B =
[[143 133 131 132 125 126 124 139 122 127 126 125]
 [125 128 135 131 119 128 119 127 118 122 128 133]
 [144 132 132 130 126 127 126 139 122 127 127 123]
 [133 126 119 121 143 130 146 129 143 138 129 118]
 [113 123 124 123 134 130 135 117 136 130 130 130]
 [138 127 119 122 144 129 146 132 143 138 129 116]
 [157 133 123 127 138 126 139 146 134 136 126 113]
 [134 126 115 120 147 129 150 129 149 140 129 116]
 [125 126 121 123 138 129 139 124 140 134 129 124]
 [113 120 125 119 139 133 143 115 139 132 132 127]
 [116 126 132 129 122 129 121 121 123 123 129 135]]
Counting starts at 0.
The entry at row 0, column 2 is 131
The bottom-right entry is 135
Find the entry in the top-left corner.
143
Find the entry in row 1 and column 0.
125
The entry in row 0 and column 1 is 133
The entry directly below the largest entry: 134
The entry in the top-right corner is 125
The bottom-left entry -> 116
Find the entry at row 2, column 2.
132
The entry directly below 117 -> 132
Find the entry in row 1 and column 1.
128
The entry in row 2 and column 1 -> 132
The entry at row 2, column 0: 144
The entry just right of the largest entry is 133

data =
[[129 128 127 130 119 127 130 129 126 129 129]
 [125 122 128 124 139 132 132 134 130 128 121]
 [128 130 129 132 116 129 123 126 128 128 133]
 [133 127 128 125 131 125 128 129 130 127 133]
 [124 141 128 124 136 130 132 133 127 126 124]
 [134 133 127 120 131 127 130 123 134 125 125]
 [126 134 128 128 150 128 126 130 132 133 129]
 [130 130 128 127 118 128 128 123 124 132 134]
 [131 126 128 130 128 129 127 135 128 127 133]
 [127 138 129 128 124 127 133 125 124 124 125]
 [124 135 128 123 133 123 127 128 129 130 122]
 [124 135 128 126 116 129 128 132 132 128 132]
 [127 125 128 131 113 124 126 128 127 129 121]
 [129 134 127 129 114 124 124 130 123 131 132]]
Rows and columns are numbered from 0.
The entry at row 1, column 0 is 125
What is the entry at row 1, column 2? 128
The entry at row 0, column 0 -> 129
What is the entry in the bottom-right corner? 132
The entry in row 0 and column 1 is 128
What is the entry directly below the smallest entry? 114
What is the entry directly above the smallest entry? 116
What is the entry at row 2, column 2? 129
The entry at row 0, column 2 is 127
What is the entry in row 2 and column 1? 130
What is the entry directly below 150? 118
The entry just left of 119: 130
The bottom-left entry: 129
What is the entry at row 2, column 0? 128
What is the entry directly below 139? 116
What is the entry just right of the largest entry? 128
What is the top-right entry? 129
What is the smallest entry? 113
What is the maximum? 150
The entry just left of the largest entry is 128

[120 123 122 150 140 127 123 117 119 135 131 147  99 127 127 125]
The entry just left of 117 -> 123
Which number is the entry just left of 135? 119
The entry just right of 122: 150
The entry just right of 147: 99

A =
133,129,125,130,126,131,124,134,135
124,126,125,125,125,101,130,130,128
127,126,129,126,125,133,122,129,126
Find the top-left entry.
Answer: 133
The entry directly below 128 -> 126
The entry just right of the centre entry: 101
The entry just right of 122 -> 129
The third entry, reading row by row: 125
The entry just left of 128: 130
The third entry on the diagonal from the top-right corner -> 122
Find the 4th entry, reading row by row.
Answer: 130

Questions about the grid below. Counting starts at 0.
1) Read off the entry at row 0, column 2.
2) Read off the entry in the bottom-left corner.
3) Read off the entry in row 2 and column 0.
4) Read off the entry in row 0 and column 1.
5) Read off the entry in the bottom-right corner.
6) Read off the entry directly below the smallest entry.
7) Read off the entry at row 0, column 0.
8) Read off the entry in the top-right corner.
[[127 131 134 131 143 142 135 125]
 [126 129 134 129 141 136 133 126]
 [124 129 140 130 153 141 139 125]
 [119 127 137 131 141 125 136 127]
 [119 124 136 128 137 116 133 129]
 [126 127 130 128 131 126 129 128]
 [129 125 125 125 119 117 124 130]
 [119 127 135 131 138 123 134 128]]
1) 134
2) 119
3) 124
4) 131
5) 128
6) 126
7) 127
8) 125

Read these off the array that follows.
1) The last entry in the row that holds the largest entry?
2) The last entry, reading row by row?
3) The first entry on the diagonal from the top-right corner?
4) The entry in the top-left corner?
5) The largest entry in the first column?
6) The largest entry in the last column?
7) The 3rd entry in reading order?
8) The smallest entry in the first column?
127  130  125  135  129  129  129  131  130  125  135  128  129  127  132  125
127  133  132  126  128  124  131  125  125  122  130  123  128  126  127  130
128  124  128  122  128  127  128  127  128  127  132  131  127  123  128  127
129  124  127  128  129  130  129  130  129  117  125  125  130  126  125  128
132  129  130  128  128  132  128  129  126  126  130  128  126  124  132  127
127  126  149  131  124  126  128  128  128  124  130  127  125  126  130  126
127  119  121  126  129  125  129  129  131  121  119  125  127  129  133  126
127  125  122  122  128  131  129  125  129  128  126  128  125  130  127  124
128  132  118  124  130  130  127  127  127  120  135  131  128  125  127  129
128  131  130  135  127  127  126  126  128  137  124  126  124  124  126  126
130  122  129  129  128  129  128  130  126  122  129  129  129  127  130  130
126  124  124  117  127  130  127  130  131  126  131  126  130  127  129  131
129  129  136  133  130  127  130  127  129  131  126  128  125  139  127  128
1) 126
2) 128
3) 125
4) 127
5) 132
6) 131
7) 125
8) 126

Questions about the matrix below.
1) Find the third entry on the main diagonal.
2) Find the bottom-right entry.
3) Find the fifth-last entry, reading row by row.
4) Find the entry in the bottom-left corner.
5) Find the entry directly above 118.
6) Find the bottom entry of the column that holds the largest entry.
7) Find the top entry of the column that holds the smallest entry.
8) Find the first entry in reading order.
[[132 126 132 133 122 129 130 121 115 126]
 [123 131 121 120 138 128 127 139 146 129]
 [135 123 138 137 118 127 133 116 108 127]
 [123 129 111 129 137 139 125 134 121 117]
 [126 131 128 122 130 124 125 132 143 133]
 [128 131 133 126 123 122 123 126 137 135]
 [133 126 143 128 121 119 132 122 132 137]
 [129 131 136 125 121 120 122 125 139 138]
 [131 126 133 130 124 126 130 124 124 129]
 [135 125 137 139 114 128 129 113 103 126]
 [131 126 134 129 125 125 131 125 126 130]
 [121 131 108 127 139 139 124 137 125 117]
 [131 122 135 127 133 125 141 130 129 128]
 [125 131 124 124 132 128 125 133 138 130]
 [127 132 131 124 124 122 121 128 141 136]
 [127 135 126 131 114 127 111 120 124 132]]
1) 138
2) 132
3) 127
4) 127
5) 138
6) 124
7) 115
8) 132

Read these off the array that follows. Indices start at 0.
1) Give the entry just right of the smallest entry.
2) Give the entry in row 0 and column 1.
3) Give the entry at row 0, column 2.
4) Give the bottom entry of the column that holds the smallest entry.
5) Give the entry in row 2 and column 0.
6) Give the bottom-right entry.
7) Give the top-left entry.
129	135	133	123	127	132
128	140	136	123	135	138
145	149	126	130	134	148
114	105	125	130	122	108
1) 125
2) 135
3) 133
4) 105
5) 145
6) 108
7) 129

x =
138,125,120,136,142,132,147,135,143,137,124,130
134,128,121,129,137,120,138,130,137,136,117,125
123,130,132,118,120,113,113,122,116,123,119,122
126,133,123,122,128,117,126,122,130,132,121,123
134,124,126,138,136,142,142,136,138,131,135,134
122,132,130,122,121,123,118,121,122,126,128,125
133,122,130,142,132,155,141,138,136,128,147,139
Counting starts at 0.
The entry in the bottom-right corner?
A: 139
The entry in row 1 and column 0?
A: 134
The entry at row 0, column 2?
A: 120
The top-left entry?
A: 138
The entry in row 2 and column 0?
A: 123
The entry just right of 119?
A: 122
The bottom-left entry -> 133
The entry in row 2 and column 1: 130
The entry just right of the largest entry?
A: 141
The top-right entry?
A: 130
The entry directly below 131?
A: 126
The entry just left of the largest entry?
A: 132
The entry in row 1 and column 1?
A: 128

M =
[[131 134 130 121 122 123 125 135 139 143 136 119 134]
 [153 125 131 135 134 134 121 156 127 117 132 119 116]
 [131 138 127 122 138 126 120 129 119 118 144 126 133]]
Rows and columns are numbered from 0.
Give the bottom entry of the column that holds the smallest entry.
Answer: 133
Give the entry in row 0 and column 1.
Answer: 134
The entry directly below the largest entry: 129
Give the entry just left of the smallest entry.
Answer: 119
Give the entry just left of 129.
Answer: 120
The entry at row 0, column 2 -> 130
The entry directly above the smallest entry is 134
The entry in row 2 and column 0 is 131
The entry just right of 123 -> 125
The entry in row 0 and column 0: 131
The entry at row 1, column 1 is 125
Give the entry at row 1, column 2.
Answer: 131
The entry at the centre -> 121

Read these off the row that follows.
1) Give the entry just left of the smallest entry.
2) Give the entry just left of 153.
3) Give the entry just right of 150.
4) Give the smallest entry.
[147 123 134 108 150 119 130 125 135 116 153]
1) 134
2) 116
3) 119
4) 108

Questions about the table below.
1) Read off the 1st entry, reading row by row.
2) Read off the second entry on the main diagonal.
3) Read off the top-right entry.
4) Read off the 3rd entry in reading order.
5) Read off the last entry of the smallest entry's row.
6) Read off the entry in the bottom-right corner.
7) Read off the 2nd entry on the diagonal from the top-right corner.
8) Read off the bottom-left entry.
[[127 127 131 125 130 129 127 127 126 126 130 131 130]
 [135 122 150 134 120 124 150 120 118 136 133 122 135]
 [122 123 133 140 117 119 113 135 135 118 130 131 109]
 [127 127 130 126 128 129 131 128 132 131 126 128 128]
 [130 128 124 129 131 120 125 120 130 121 134 122 135]
 [114 133 134 133 146 123 136 120 130 135 111 123 129]]
1) 127
2) 122
3) 130
4) 131
5) 109
6) 129
7) 122
8) 114
